In the rows, 128 means zero.
The rows of X fall into a few groups, and each row is roughly a mix of its group's hidden directions.
X (148 x 10):
[[147 137 130 135  98  94  90  67  92 159]
 [141  99 151 137 174  96 152  87  95 170]
 [129  82 104 118 126  85 177 128 182 126]
 [162  87 186 103 128  95 153 126 102 104]
 [ 98 132  80 144 116 167 133 178 167 100]
 [109 107 116 136  81  84 181 103 156 152]
 [ 95 155 137 121 145 129 136 207 142  93]
 [110 159 203 160 145 137 126 101 100 121]
 [163  87 109  97 149 154 109 102 106 183]
 [148 184  84 150 159 102 108 102  96 114]
 [167 155 124  97 108 186 153 157 117  91]
 [114 160 147 195 108 144 182 129 143 134]
 [157 131 129 119 205 100 106 126 165 110]
 [108 182 105 126 121 144 132  98 188  93]
 [116 159 136 172  90 173  97 100  89 116]
 [ 92  89  99 128 156  82 107 157  90 153]
 [154  99 112 166 162 148  71 140 103  96]
 [118 115  75 140 188 124 107  98 129  88]
 [142  95  77 127 178 133  76 152 116 119]
 [ 80  85  92 126 111  65 133 126 117 137]
 [123 163 157  93 159 159  92 142  74 144]
 [ 96 149 156 157 135 157  59  99 111 133]
 [ 91  84  97 184 130 138 102  87 132 128]
 [116  65 126 161 133 143 183 155 102 128]
 [165 100 153 158 113 121 151 168 188 116]
 [ 92 138  87 127 178 122 120  72 160 141]
 [ 93  96 133 144  65 121 145 101  79 125]
 [136 156 136 181  94 176 135  97 133  87]
 [130 142  83  85 126 145 188 115 128  87]
 [ 99  92 129  98 113  93 189 136 164 111]
 [ 98  72 147 133  86 121 137 155 132  75]
 [188  91 137 121 134 182 113 165 120 139]
 [ 75 119 108 151 153 133 177 169 164 133]
 [ 94  94  93 175 102 145  94 136 128  83]
 [183 118 138  80 172 136 149 160 136  98]
 [ 75 114 112 169 121  86 161  89 125 152]
 [162 138  69 118 114  77 132 110 120  84]
 [ 99 107 134 159 105 142  75  80 111 167]
 [ 77 123 113 167  79 100 114 109 105 163]
 [ 95  66 129 147 101 118 151 119 181 108]
 [172 149 182 113  74 145 150 124 129 155]
 [149 112 134 132 161 142 162 142 194  81]
 [140 131 109 121 109  69 191 135 166 119]
 [122 166 110 162  88 156 160 110  88 167]
 [ 78  97 100 157  82 150 147 105  91 133]
 [128 141 139 115 110 131 186  55 150 135]
 [137 209 128 151 131 152 122 113 120 170]
 [136 155 185 150 117 114 178  79 132 113]
 [ 72 109 119 146 128  70 143  81 142 130]
 [162  79 117 126 158 166 157 146 171  98]
 [ 89 160 143 145  71  90 122 100 102 153]
 [146 165 144 112  96  70 159 127 115 176]
 [108 101 117 140 173  85 177 130 158  93]
 [119 150 151  92 129 119 107  71 164  79]
 [128 119 125  97 146  65 151 183 160 121]
 [182 156 133 115 102  91  98  80 111 108]
 [ 94  97 121 112 126 129 195  87 145 159]
 [ 75  99  93 166 165  83 116 126 119 137]
 [119 165 146 139 182 146 115 105 171  81]
 [107 159  84 142 165 110  92 108 142  76]
 [185 129 169 131 143 179 110 134 118 168]
 [140 171 102 147 108 127  67  85 154 110]
 [128 146 161 156 172 122 147  76  79 117]
 [ 89  98  91 104  85 100  78 137 109 127]
 [172 171 156 101 145 165 181 124 127 115]
 [133 166 108 110 154  84 124  74 121 174]
 [ 92 122  48 133 142 127 113 157 140 155]
 [198 102 114 107 128 162  87 140 121 155]
 [ 65 162 107 144 129 102 142  88 160 103]
 [176 149 108  62 125 121 140  99 142 162]
 [112 166 144 112 125 165 113  81  70 151]
 [152 123  86 129 148 128 183 178 103 159]
 [166 171 133  95 100 103 133  69 133 149]
 [117 163 126 137 140  78  67 128 107 168]
 [187 129 140  98 167 126 167 167 158 130]
 [142  62 140 121 132 170 156 164 118 162]
 [160  99 125 100 194 144 161 151 148 103]
 [131 140 200 125 166 159 136 146 140  88]
 [112 109 146 162 151 130 200 117 158  96]
 [154  69 112  94  83 117 128 100  92 116]
 [144 143  65 108 114 136 156 172 173 121]
 [157 145 166 111  80  92 126 116  96 176]
 [101 131 123 149 188  97 125 160 156  79]
 [ 87  83  66 120 108 125 118 127  87 119]
 [111 158 168 156 103 101 174  94 158 100]
 [124 166 159 122 120  57 136 108  84 127]
 [ 97 139 134 162 154 113 108 143 205 114]
 [127 160 142 133 144 150  59 138  77 151]
 [156 113 154 156 125 177 126 178 150  84]
 [134 155 131  80  95  62 146 114 131 100]
 [172 157 179 114 110 110  96  98 119  87]
 [166 101  93 100 175 175 147 114 149 112]
 [133  74  94 146  99  83 125 176 143 135]
 [108  74 131 123 168 141  69 149  98 120]
 [175 144 181 125 122 102 188 131 113 118]
 [136  87 118 142 120 147  87 188  96 161]
 [119 122 172 137 143 183 131  68 158 126]
 [100  91 115 161 159 112 113  94 103 186]
 [112 104 158 136 198 158 164 122 137 159]
 [ 98 130 144 117  96 167 183 142 179 145]
 [133  58  81 103 148 129 138 105 129 162]
 [100 117 122 159 162 109 181  88 125 174]
 [163 116  77 104 130  98  97 116 163 175]
 [150 111 141 151 130 104 134  50  88 130]
 [136 168 136 127 105 144 106 133 171 199]
 [ 86 113 129 150  85 146 117  62 109 147]
 [178 134  87  90  79 140  89 130 113 131]
 [ 63  96 100 137 175 105 154 140 120 114]
 [ 72 148 141 173 138 155 112 133  96 174]
 [139  86 111 111 112  99  52 122 107 124]
 [157 177 143 114 188 149 115  87 131 145]
 [125  89  60 112 126 118 129 142 157 177]
 [102 122  91 173 156 168 150 101 112 173]
 [146  89 147 106 118 140 179 184 152 104]
 [103 133 121 158 128  89 130  48 113 118]
 [146 120 144  84 101 172 123 131 128  60]
 [192 154 117  99 150 141  72 114 118 135]
 [160 190 177 132 147 158 101 142 109 135]
 [195 148 166  93 134 135  97 104 151 141]
 [178 133 132 100 105 109  58 109 113 114]
 [151 141 104  89 105 105 202 134 107 132]
 [139 178 114 135 130 126 121 189 184 117]
 [ 87 180 101 135  98 121 100 113 180 120]
 [ 77 106 142 138 147 152 189 161 146 107]
 [ 87 138 166 179  92  91 141 103 152 121]
 [120  92 129 154  97 105 118  71 103 177]
 [160 142 165 100 131 148  72 161 142  86]
 [116 151 156 101 104 149 200 123 166 132]
 [138 119  72 122 163 152 158 120 128 189]
 [ 86 190 155 178 147 125 149 138 139 119]
 [ 76  97  78 117 120 125 116 145 158 176]
 [115 169 157  90  87 119 179 134 157 152]
 [107 133 123 178 114 113 121 108  93 197]
 [ 76  82  97 143 138  88 118 163 148 108]
 [155 135 110 114 114 171 122 102 101 200]
 [162 121 154 137 117 114 189 188 124 111]
 [177  94 107 151 161 108 106 161 174 141]
 [119 100 118 149 142  79  91 175 127 177]
 [166 129 135 196 107 162 124 117 166 103]
 [145 143 193 125 131 148  69 107 115 156]
 [130 100 143 117 196 107 115  71 129 148]
 [182 106 172 122 108 180 147 157 121 142]
 [159  95 140 136 136 146 167  53 115 129]
 [ 86  81  96 165 135 161  97 161 147 132]
 [121 158 102 120 119 112  65 106 108 183]
 [141 110 159 167 131 116  63 138 152 172]
 [145  96 181 104 134 177 169 143 155 120]
 [123  86 142 113  68  98 130 113 165 167]]

In each list below, four rows fit none of the groups, and each other row fits one group, some only roughly. Which are they? Name them in the order they come.
  K42: [132  93 122 118  85  86  80 118 106  83]
  K494: [122 105 199 135 129  89 149 122  81 127]
  K706: [121 130  97  97 148 134 113  61  87 162]
  K737: [115 128  73 151 111 138  87 135 165 180]
  K704: [ 90 114 145 114 125 127 158 209 127 144]
  K27: [140  52 110 159 115 113 163 149 144 111]
  K137: [195 127 139 136 117 182 120  87 142 115]
  K713: [164 141  79 109 127 182 141 174 107 137]
  K739: [140 131  71 101 133  89 154 133 144 185]
  K83: [121  97  74 103  92 159 148 171 143 153]
  K551: [171 133 157 110 154  84 118  66 144 139]
  K781: [150 116  95 156 145 165 150 136 160  63]
  K125: [119  66 124 110 146 187 101 149 115 105]
	K494; K737; K27; K739
  K545: [104  80 130 162 137 139 152 170  82  93]
  K623: [154 155 117 127  92 129 199  87 122 146]
  K255: [ 97  87 100 166 182 162 107 120 108 125]
  K674: [163 189 138 135 141  85 156 166 146 112]
  K172: [102  94 137 168 173 126 159 135 149  74]
  K393: [ 80 162 135 159 107 131  77 148 142 172]
  K816: [183 161 129 141 129 190  90 124 143 138]
  K557: [155  68 120 152 113 182 151 114 157 117]
  K755: [148 148  93 108  88 185 106 154 137 166]
  K818: [170 135  93 143 148 144  73  84 145 101]
  K847: [111  85 147 127 160 107 143 144 126  54]
  K289: [ 94 164  99 107 122  90 168 137 110  77]
	K545; K255; K172; K816
  K337: [ 96 164 110 172 162 111 119 106  99 178]
  K549: [153  53 123 128 136 185 131 128 145 130]
  K784: [127 120 154 145 132 217 132 143 150 144]
  K358: [105  99 164 167 149 123 118 155 187  97]
  K37: [113 189 130  75 142  94 159 117 105 118]
  K892: [ 90 167 118 134  60 157 131  97 130 108]
  K205: [152  71 126 126 120 169 142 140 134  65]
  K67: [137 149 155 122 132 186 140 115 134 199]
  K276: [172 139 139 146 128  98  96  77 139  76]
  K291: [ 77 120 145 146 175 101 118  72 112 118]
	K784; K205; K276; K291
  K588: [126 105 106 183 171 131 107  97  83 150]
  K202: [ 58 111 129 146  97 113 133 121 163  84]
  K985: [124 137  65 138  84 104 145 102 167 100]
  K473: [114 151 119 150 124  41 139 132 100 119]
  K830: [123 105  53  89 129 162 111 146 108 126]
  K266: [ 66 143  82  99 141 109 151 139 166 147]
  K469: [132  58 158 136  96 174 119 155 139 129]
  K767: [ 98 106 104  64  93 117 137 171 136 106]
  K81: [171 183 143 161 109 162 140  89 116 149]
  K112: [193 131 147 116 140 109 107 123  63 130]
	K588; K985; K473; K767
  K929: [120 125 113 171 158 159 119  90 141  63]
  K311: [150 111 112 139 174 135 103 120 161  58]
  K278: [162 164 176 131 109 102 121  76 148 159]
  K226: [119 135 114 105  71 133 168 150 133  68]
  K682: [134 109  95 100 150  87  75  79 140 139]
  K497: [109 159 179 129 121 166 128 168 115  76]
  K951: [200 128 165 128 134 127 111 168 144  94]
  K162: [134 101 106  63 166 110 165 127 129 164]
  K840: [161 164 108 127  95 131  58 153 150 128]
  K90: [134 168  93 146 186  88  98 132 154 117]
  K651: [129 210 143 132 112  81 141 119 117 132]
  K327: [146  81 147 177 121 168  90 160 105 125]
  K990: [119  92 132 163 104 177 162 167 121 167]
  K460: [ 98 116 121 136 155 156 154 172 119  60]
	K311; K682; K951; K990
  K837: [ 88 142 122 193 158 137 152 174 140 120]
  K324: [159 107 132 134 123  71 156 125 182 167]
  K570: [ 86 124 167 134 118  86 187 113  99 140]
  K751: [187 129 140 143 147 139  80  86  93 145]
  K658: [116 170 193 143 130 133 138 176 142 159]
  K716: [ 77 107 130 133  98  85 120 157 108 180]
  K294: [183  78 136 128 124 128 107 118  80 166]
  K628: [147  67 152 112 182 125 167 132 121 108]
  K910: [131 115  94 146 121 170 146 173 191 116]
  K244: [ 87 137  96 179 143 176 131 148 167 126]
	K837; K751; K658; K910
  K183: [145  90 113  89 142 186 126 159  86 140]
  K882: [156 157 172 111  78 152 121 112 136 179]
  K590: [126  99 128 167 116 142 104 208 134 141]
  K832: [ 90 143  99 156 111 166 119 102 191 115]
  K198: [114 151 101 125 107  43 149 135 144 117]
  K280: [113 106 143 144 187 112 174 132  90  91]
  K511: [ 74 171  92 145 146 107  82 108 137 143]
  K967: [128 125 141 100 155 106 181  92 188 120]
  K722: [101 117  73 154 189 136  92 126 141 131]
  K61: [129 113 100 133 113 202 115 121 147  77]
  K173: [151 156 119 147 149 130 141  87  86 192]
  K921: [ 82 188 135 122 137 126  87  97  94 112]
  K178: [107 169 146 119 118 108 150 111 206 130]
  K240: [128 151 202 131 109 139 132 113 167 168]
	K511; K722; K61; K178
  K813: [130  40 110 131 124 162 136 115 146 140]
  K370: [184 168 133 126 129 145 126 150  78  85]
  K850: [137 190  90 117 154  80 126 151 112 105]
  K333: [ 82 150 115 144 112  72 183 148 133 125]
  K526: [118  99 185 158  99 137  91 174 134 108]
  K782: [ 74 165 118 102 139 124  85 126 107 177]
  K417: [166 147 198 142 145  86 109 136 140 145]
  K647: [ 72 109 131 134 176 124 181 116 105 149]
  K193: [124  47 106 128 147 173 116 121 141 138]
  K389: [ 87 132 150 180 182 106 104 113 126 157]
  K447: [ 52 145 103 130 103 107 124 144 167 148]
  K542: [ 79 118 158 122 139 107 179 186 127 125]
  K49: [159  65 142 103 115 150 141 149  80 103]
	K370; K333; K782; K647
  K591: [ 75 127 133  99 155 114 197 148 129 136]
  K169: [134 141  88  94 182 144 118 145 181 102]
  K219: [149 173 133  88 108 111 119 111 106 194]
  K419: [102 171 168 109  86 131 108 136 107 181]
  K186: [178 148 155 103 108 170 166  91 153 137]
  K565: [ 90 131 100 145 173  81 105 116  95  91]
  K678: [ 83 112 161 139 100 132 198 104 134 141]
  K223: [131 170 184 134 149 183 114 139 101 107]
  K636: [130 173  91 117  87  81 109  83 134 121]
  K237: [167 161 137 118 118 128  57  87 144 117]
	K219; K419; K636; K237
  K402: [142 117 141  81 146 128  94  61  92 133]
  K257: [128 117  80 142 157  66 110  99 132 166]
  K4: [192 168 117 102 115 163 107 112  93 138]
  K401: [131 125  72 101 164  81 127 173 136 108]
  K216: [161 163 138 106  66 138 116 133  74 135]
  K475: [127 131  83  99 130 115  78 121 194 122]
  K536: [141 153 142 153 108 194  85 145 105 156]
  K313: [116  92 126 153  91  81 150 184 114 150]
  K57: [176 156 145 116 147  78 163 131 109  85]
  K73: [129 166 134 129  80 128  89 112 160  70]
  K427: [116 110  95 133  85 138  66  81 112 139]
	K475; K57; K73; K427
  K875: [124 152 144 129  58 122  91 148 144 173]
  K770: [122 156 148 149 170  85 164 121 181 105]
  K80: [138 124 137 163 123 145 171 145 178  69]
  K919: [ 65 161 102 127 142 111 127 173 156 100]
  K144: [158 149 140  96 130 131  86  57 138 150]
  K615: [164 154 125  89 159  68 156 124 123 160]
  K50: [127 108 179 126  92 104  78  91  95 124]
  K779: [106 111 118 137 109  57 107 183 137 134]
  K653: [111  72  93 152 159 169  88 118 140 113]
  K295: [131 165 135 107  78 190  98 131 152 140]
  K113: [152 108 131 145 152 153 202 107 161 108]
  K962: [145 110  69 149 125 188 147 136 131 164]
  K451: [ 85 126  99 100 130 161 168 155 182 133]
	K144; K295; K113; K962
  K407: [173 106 128 152 109 157 105 123 100  63]
  K233: [105 101 188 135 133  86 151 128 169  96]
  K108: [140 142 137 105 111  66  92 163 115  82]
  K256: [133 178 122 145 178  93 103 141  79 141]
  K702: [156 142 188 179 117 156 129 171 134 137]
  K927: [126  47 132 100 116 117 106 109 124 164]
  K726: [131  83 166 167  78 113 141  97 157 115]
  K878: [109 168 184 157 135 160 162 138 160 154]
  K181: [139 126 118  82 166  76  82 105 123 156]
  K498: [ 75 172 150 116  88  80 141 145 120 115]
	K407; K108; K256; K726
  K308: [188 155 145  94 118 111  85 127 164 105]
  K348: [ 66  96 132 127 139  81 173 138 111 148]
  K117: [ 99  88 178 158  94 103  84 118 142 125]
  K693: [113 145  85  98 160  63 141 157 139 110]
  K464: [128 154 158 142  79 169 138 181 105 153]
  K519: [149 129 188 131 147 128 179 143  92  91]
  K213: [139 147  88 111 130 170 101 187 116  90]
  K31: [191  94 118 128 144 160 120 147 142  75]
  K191: [162 170 142 162 127 140  80 118 128  73]
  K976: [186 162 137 133 140  98 137 153 137  70]
  K734: [ 96 108 157 154 144  63 146  96 137  96]
  K738: [119  90 134 141  77 154 109  71  95 116]
	K464; K31; K976; K738
  K799: [110 122 145 152  95 145 126 146 211 135]
  K950: [119  85  92 102 153  85 126 110  86 166]
  K391: [119  72 123  99  96 111 104 125  65 124]
  K416: [105 145 108 138 136 186 182 175 128 133]
  K319: [187  70 106 141 104 146 128 159 122 150]
  K55: [107 189 136 142 187 135 142  99 112 152]
  K454: [186  95  90 111 137 127  81 109 107 153]
  K105: [170 130 188 162 137 139 104 149 107 169]
  K684: [183 156 102  94  95 155 174 119 131 115]
  K592: [114 104 125 165 182 121  72 134 137  89]
  K9: [113 123 110 156 153 124  73 116  96  67]
  K513: [111 130 118 151  68 112 116 186  93 111]
  K524: [153 174 165 107  84  97 108 167 120 147]
  K310: [ 74  80 114 137 126  97 148  76 110 129]
	K799; K55; K592; K9
  K62: [139 182 129 141  99  59 160 119 130 133]
  K741: [159 158 163 119 114 111  88 180 122  84]
  K790: [108 178 127 151 148  94  94 147 122  70]
  K496: [ 91  68 174 136 144  99 148 125 135  92]
  K251: [140 126 170  96 108 107 145 106  55 139]
  K386: [ 99 184 112 113 158  78 123 142 127  85]
  K171: [ 80 116 116 115  98 127 190 118 172 109]
  K388: [164  51 136 113 124 148  86 114 126 120]
  K99: [105 147 183 101 120  79 152 168 150 116]
  K905: [110 170 151 103 134  63 149 107 157 154]
  K622: [157 138 123  94 187 125 155 121 176  93]
  K119: [117 131 169 131 143 167 131 182 140  71]
  K949: [156  89 138  91 151 118 127 182  86 158]
  K281: [116 157 115  99 115  88 201 109 139 109]
  K376: [123  53 128 104 177 136 125 112 111 102]
	K741; K251; K171; K388
